The rows below come in pairs that one turn or mirror swaps. Which row does each named row swap with?
The rows were stretched afterwards, more along some directions than others.
Q540: -198 -74 225 24 39 -247 60 201 -46 -256 -59 55 -146 -25 65 8 115 -14 -262 144 125 -65 -4 -191 -152
Q398: 268 30 129 -130 175 -93 262 42 -45 -130 191 -252 6 -23 -34 38 22 -58 55 117 16 -201 -97 2 -78
Q697: -45 157 65 -181 227 -138 136 21 -95 -34 11 50 106 12 122 52 52 -20 -313 333 -252 -211 140 -161 -239
Q532: 98 68 231 -172 33 -109 -56 29 -133 -83 -65 61 38 92 130 67 -49 96 -285 164 -41 114 236 -17 -58
Q88: 18 20 213 -92 -190 70 53 -25 -34 -240 113 -67 -10 -61 -28 35 183 -74 56 304 204 -243 29 -236 10
Q750: -213 103 192 -108 163 -62 224 231 161 -255 87 -74 112 -10 -162 -77 206 99 -193 128 65 -141 18 -422 87
Q482: -191 20 223 -86 14 -130 63 191 -73 -228 235 -9 4 174 74 49 384 40 -159 137 -32 -192 96 -305 -197
Q829: -261 99 205 -92 230 -98 202 251 59 -274 63 -33 87 -11 -132 -98 274 106 -223 104 64 -143 19 -438 21
Q844: 0 18 259 -87 -151 -225 143 146 -260 -198 -57 -100 -34 241 282 43 88 -83 -297 194 306 -103 121 -134 -4
Q513: -92 54 201 -205 224 -128 16 152 -251 14 -161 200 -47 148 166 98 -65 -109 -302 311 -195 -42 285 -114 -146
Q511: 215 21 116 -126 -11 -51 291 283 -38 -189 1 59 -19 148 69 134 -33 -78 -170 281 105 -81 42 -169 121
Q766: -151 -8 175 -73 43 -94 59 224 -60 -225 255 -39 12 200 60 39 395 45 -124 123 -23 -212 94 -290 -200
Q699: 26 58 205 -20 135 -93 95 -122 -78 -182 -83 -157 30 -116 -49 -128 376 -100 -104 31 59 -232 -89 -134 -81
Q114: -137 -8 164 -84 50 -92 40 203 -66 -169 273 -21 37 165 97 23 376 36 -108 143 -69 -226 76 -275 -237
Q550: 144 46 201 -164 199 -144 110 78 -79 60 28 217 36 88 77 102 -50 -162 -119 288 -277 -254 55 -156 -335
Q98: -19 183 151 -260 243 -129 249 172 -40 68 211 34 168 161 -114 19 211 -88 -3 25 9 -226 64 -274 -75
Q769: 46 22 221 -6 83 -48 177 -91 34 -150 -20 -150 88 -202 -102 -186 359 -114 -102 74 94 -373 -109 -183 -124
Q977: 15 18 208 -86 -135 -203 138 183 -235 -200 -48 -101 12 300 297 29 98 -89 -325 195 300 -100 138 -139 -16
Q575: 132 35 95 -83 -19 -63 273 304 -13 -191 -30 56 -12 153 54 120 -58 -74 -161 283 121 -99 67 -202 130
Q158: -86 94 233 -189 286 -183 14 132 -295 20 -169 160 -81 79 120 88 84 -118 -321 283 -198 -30 291 -83 -133
Q261: 78 -14 217 -77 -183 -186 105 155 -216 -197 -39 -130 -17 235 293 49 95 -115 -294 226 277 -101 122 -77 3
Q202: -3 75 267 -10 86 -76 94 -179 -101 -103 -77 -87 11 -168 -37 -97 273 -94 -125 73 5 -286 -66 -151 -115
Q712: 5 222 187 -278 267 -157 170 103 -73 20 233 65 135 205 -52 29 201 -59 59 -11 11 -177 74 -234 -69
Q337: 196 84 193 -308 258 -114 163 119 -99 18 -25 220 47 171 116 118 -86 -163 -237 312 -252 -238 127 -200 -317
Q372: 12 38 231 -142 -253 68 -4 -149 -65 -162 75 -29 -45 0 25 41 181 -163 -39 308 209 -230 58 -145 -58
Q209: 40 22 215 -95 -130 -220 133 203 -234 -170 -33 -57 -16 302 277 106 54 -90 -278 218 261 -119 167 -137 -26
Q80: 302 -39 103 -83 185 -14 251 80 -110 -101 234 -265 -15 -30 -27 59 74 -106 67 130 7 -249 -74 19 -172
Q557: 17 10 195 -58 -135 -194 101 180 -236 -174 -6 -106 -11 294 302 33 91 -92 -249 179 286 -119 121 -115 -33
Q500: 158 66 136 -203 238 -96 244 183 -36 64 -5 233 38 93 15 88 -2 -145 -211 293 -230 -364 136 -219 -339
Q132: 182 118 -9 -158 46 -11 175 218 -109 14 -74 65 -13 27 197 12 95 -2 -366 105 -97 -27 47 11 25
Q378: -33 -33 194 -93 -271 78 13 -92 -5 -164 83 -51 -15 50 -20 20 141 -181 -3 294 232 -316 76 -182 -27
Q218: 200 -37 46 94 75 -105 14 7 -230 -36 -39 -91 -13 -83 85 88 316 19 -115 10 89 109 19 85 -107
Q927: 217 -8 57 84 56 -117 -16 -26 -166 -53 1 -73 -24 -120 77 91 300 10 -51 47 17 87 -28 115 -91
Q340: -194 8 183 -84 105 -139 40 242 -84 -183 214 -47 32 173 79 14 386 53 -183 116 -47 -205 129 -290 -219
Q709: -189 42 235 -93 -5 -125 9 127 -66 -227 240 6 65 169 103 6 401 51 -165 146 -42 -216 101 -288 -169
Q272: 82 141 245 -215 110 -122 -16 28 -141 -44 -80 72 27 42 124 75 -83 103 -311 167 -72 79 222 -44 -77
Q598: 145 29 67 -92 -13 -49 291 292 26 -150 -11 32 -5 136 19 128 -35 -59 -166 283 95 -79 60 -191 141
Q175: -221 117 201 -110 212 -68 256 262 120 -254 94 -47 113 -42 -170 -76 251 92 -191 97 36 -159 -1 -449 42
Q546: 91 -52 340 -115 99 -32 -5 -117 -124 -158 3 -233 29 -176 66 -117 243 -188 -74 126 106 -87 -57 -28 7
Q883: 8 253 251 -318 316 -199 307 228 -86 -43 176 68 172 123 -68 64 111 0 -21 61 36 -146 83 -367 -6
Q651: -162 16 197 -77 28 -96 20 181 -39 -212 252 -85 67 135 47 -4 420 61 -116 116 -13 -209 72 -285 -174
Q57: 107 142 55 -122 31 -96 138 194 -148 -58 -122 111 9 29 223 -11 105 60 -406 104 -50 68 49 16 61
Q427: 28 -68 311 -107 117 -53 -10 -99 -147 -141 -21 -178 4 -135 38 -77 254 -176 -91 107 96 -46 -59 -43 2
Q531: 49 -44 273 -63 113 -53 90 -66 -142 -154 -23 -217 24 -163 21 -90 290 -147 -61 41 118 -38 -101 -38 37
Q39: 102 52 103 -63 -13 -113 268 326 -45 -194 -25 93 -18 141 49 131 -65 -30 -139 252 108 -21 44 -194 163
Q739: -219 99 221 -97 175 -47 239 244 75 -263 95 -24 83 -70 -138 -48 196 114 -178 116 57 -140 -13 -457 45
Q599: -140 -89 193 0 103 -202 103 221 -59 -232 -13 29 -155 -39 45 43 97 16 -234 114 89 -75 -14 -224 -202
Q643: 173 -26 60 105 63 -114 -44 -42 -200 -76 11 -69 -36 -57 75 75 359 3 -66 31 82 79 -35 39 -111
Q743: 102 134 299 -242 25 -128 -42 -13 -146 -116 -48 112 8 126 118 84 -73 92 -297 183 -35 115 209 -73 -6
Q702: -121 167 142 -135 177 -196 98 -10 -119 -143 -37 67 158 78 142 5 116 -36 -398 310 -178 -162 166 -175 -180
Q240: 66 -70 338 -127 121 -71 30 97 -136 -193 22 39 -103 -80 47 -46 185 -34 -131 130 46 -201 3 -269 -278
Q177: 172 116 162 -262 254 -130 218 82 -116 46 -16 292 44 175 81 177 -103 -137 -163 223 -230 -232 86 -255 -280
Q275: -134 100 194 -159 211 -138 5 75 -264 43 -244 171 -74 79 126 44 67 -100 -363 245 -154 -28 309 -113 -137
Q431: 24 56 209 -29 34 -37 70 -147 -31 -171 -40 -105 41 -126 -87 -126 272 -68 -33 82 47 -211 -143 -165 -91
Q195: 63 -10 215 -52 -106 -197 143 207 -260 -158 25 -100 -62 265 246 81 111 -95 -216 190 290 -145 106 -108 -94
Q925: -70 -103 171 35 81 -158 90 236 -102 -224 13 71 -179 -24 68 67 123 34 -198 114 101 -70 -15 -138 -194
Q800: 170 116 2 -130 -32 -66 144 173 -125 -24 -139 56 7 42 244 -4 60 5 -383 119 -57 49 45 23 83
Q729: -51 78 213 -211 219 -141 -18 103 -280 27 -174 162 -72 126 138 88 11 -121 -307 265 -171 11 265 -45 -64
Q957: 291 -19 73 -61 230 -36 233 145 -87 -124 245 -241 -32 51 -62 68 77 -65 72 96 -2 -233 -51 20 -173
Q84: -159 154 146 -134 223 -216 103 19 -156 -101 -37 54 136 63 127 -5 89 -29 -346 293 -192 -176 189 -172 -190
Q8: 88 108 245 -93 70 -251 109 45 -304 -93 -256 179 -6 -27 234 -24 268 -91 -387 120 32 -27 69 -160 -76
Q815: 149 -75 291 -99 69 -26 45 -126 -67 -116 9 -189 39 -156 39 -95 235 -201 -22 76 96 -54 -98 -30 -15

Q815 swaps with -> Q275
Q175 swaps with -> Q575
Q957 swaps with -> Q702
Q531 swaps with -> Q513
Q697 swaps with -> Q398
Q709 swaps with -> Q195
Q739 swaps with -> Q39
Q743 swaps with -> Q643

The rows below come in pairs that one turn or mirror swaps. Which row does each named row swap with?
The rows were stretched afterwards, more along some directions than others.
Q873: -142 -29 10 36 -262 -135 -127 -123 -48 74 98 -57 70 24 -59 134 -109 -76
Q437: 70 -84 -225 -195 -229 7 -323 72 122 101 98 -6 13 14 36 51 -224 -24
Q51: 23 37 -110 -177 27 11 -47 -125 -89 68 -79 -142 31 -71 -90 -38 -94 -228
Q276: -137 -90 -15 70 -279 -135 -154 -85 24 122 132 -50 29 68 -75 129 -139 8
Q890: 94 0 -57 -74 -95 -34 -259 38 129 36 99 196 185 91 162 159 -207 44
Q683: 34 19 -8 -49 98 -118 -115 19 237 -67 -25 59 100 -65 -111 154 -156 -50
Q794: -136 -140 -38 93 -233 -95 -118 -115 49 72 144 -10 101 -14 3 130 -122 -36
Q571: -23 131 38 -62 -79 -114 -55 -31 -89 -79 -54 109 28 146 42 26 -49 40
Q866: 84 -77 -293 -1 -187 226 -229 13 280 -13 -164 52 -35 15 89 63 -152 243
Q469: -156 14 -5 28 -183 -117 -98 -42 -11 55 82 -26 24 -30 -93 68 -131 -22
Q364: 48 -55 -93 176 -138 -8 -433 39 86 39 -15 94 258 183 215 85 -168 193
Q595: 73 75 -57 -57 -75 -165 -129 -89 75 71 -47 17 -37 -11 -120 108 -115 16
Q877: -51 42 159 125 -29 -115 -364 62 49 92 123 207 138 -103 59 224 -87 62
Q629: -22 -196 -159 15 -104 58 -139 -143 62 -58 59 -8 87 69 74 -64 -110 48
Q392: -189 -36 -131 33 -129 136 -160 -34 111 -1 -111 -102 57 -46 -157 -26 -51 -36
Q999: -70 58 64 166 -96 34 -319 -122 68 -102 108 157 176 -98 312 159 11 110
Q332: 18 14 -90 70 -222 -170 -279 18 130 41 -104 -35 83 52 21 3 -153 -76
Q211: 14 104 54 -111 -21 -159 9 -57 -109 -49 -28 74 16 100 -16 25 -4 -6
Q412: 84 -29 -48 -88 -118 -60 -318 29 95 89 133 153 178 86 163 166 -249 -11
Q899: -120 29 6 132 -147 97 -340 -123 66 -37 128 188 164 -96 345 175 -36 176
Q124: -24 84 144 11 -50 -248 -237 -75 -183 120 36 29 232 45 -39 203 -133 -221
Q809: 118 -106 -68 -65 -100 -100 -117 58 19 111 79 72 -113 0 -27 63 -125 -10
Q596: -15 135 21 -65 -76 -126 -54 -77 -42 -81 -107 73 38 102 16 26 -63 17
Q515: 60 -23 -204 -35 -106 115 -368 -80 73 109 46 31 74 -44 194 81 -193 -34
Q443: -86 -93 -59 142 -312 -78 -255 -63 147 81 62 -94 91 116 -54 164 -175 54
Q99: -134 110 41 97 -108 78 -370 -24 18 -40 136 218 147 -121 325 175 -91 192
Q932: -109 -30 -25 129 -278 -134 -218 -122 44 80 66 -46 125 15 13 191 -157 -37
Q719: 87 138 -105 25 -165 -89 -261 -41 94 -42 -166 109 30 -34 157 69 -120 109
Q875: 86 25 -58 -97 -58 -63 -272 7 5 67 146 140 198 77 226 121 -176 -49
Q190: -151 96 -15 5 -120 127 -277 -68 12 -126 65 147 142 -148 185 179 -1 132
Q707: 25 46 -243 66 -76 -53 -270 -12 93 -21 -188 20 133 -1 49 3 -132 -21
Q706: -65 106 83 123 54 -115 -208 -18 -101 -56 -78 41 37 26 121 76 -126 -90
Q396: -98 -29 -24 67 -240 -139 -189 -47 -10 91 75 -21 104 -30 -76 186 -169 -81
Q320: -85 176 -32 -29 -87 33 -215 100 -169 -116 -6 213 2 -56 266 69 26 158
Q260: 104 -44 -119 -38 -132 18 -307 12 117 98 54 114 192 121 190 159 -234 48
Q477: 8 173 8 -67 -64 -155 -64 -57 -59 -65 -84 76 65 142 42 56 -45 68
Q428: 39 -143 -8 198 -239 -170 -333 -42 67 92 50 81 85 247 80 169 -266 263
Q924: -192 4 48 137 -210 49 -303 -90 -2 -54 131 156 106 -1 264 209 -38 250
Q146: -19 -44 -29 -24 -45 -138 -93 5 -34 -46 3 -27 100 147 -111 -69 -2 32
Q946: -68 70 -44 -142 -20 44 -179 -109 47 -50 -57 -5 252 -31 -78 132 -50 -91
Q368: 13 52 -65 -34 -161 1 -438 87 204 -49 22 127 120 8 195 91 -89 151
Q693: -8 57 -74 -131 -9 -129 -274 104 -39 -23 66 99 34 18 -24 57 -44 40
Q811: 142 72 7 -56 -22 -104 -308 -20 41 179 -2 54 126 -11 39 237 -235 16
Q514: -99 45 8 73 -185 81 -363 -106 84 -28 135 176 209 -92 293 246 -76 152
Q58: -139 57 30 44 -144 44 -302 -119 16 -78 151 121 157 -105 251 194 -7 97
Q34: 15 -23 -225 -143 -163 -26 -98 130 156 11 0 63 49 -50 -84 94 -138 36

Q412 swaps with -> Q596
Q875 swaps with -> Q477
Q211 swaps with -> Q260
Q514 swaps with -> Q873
Q364 swaps with -> Q146

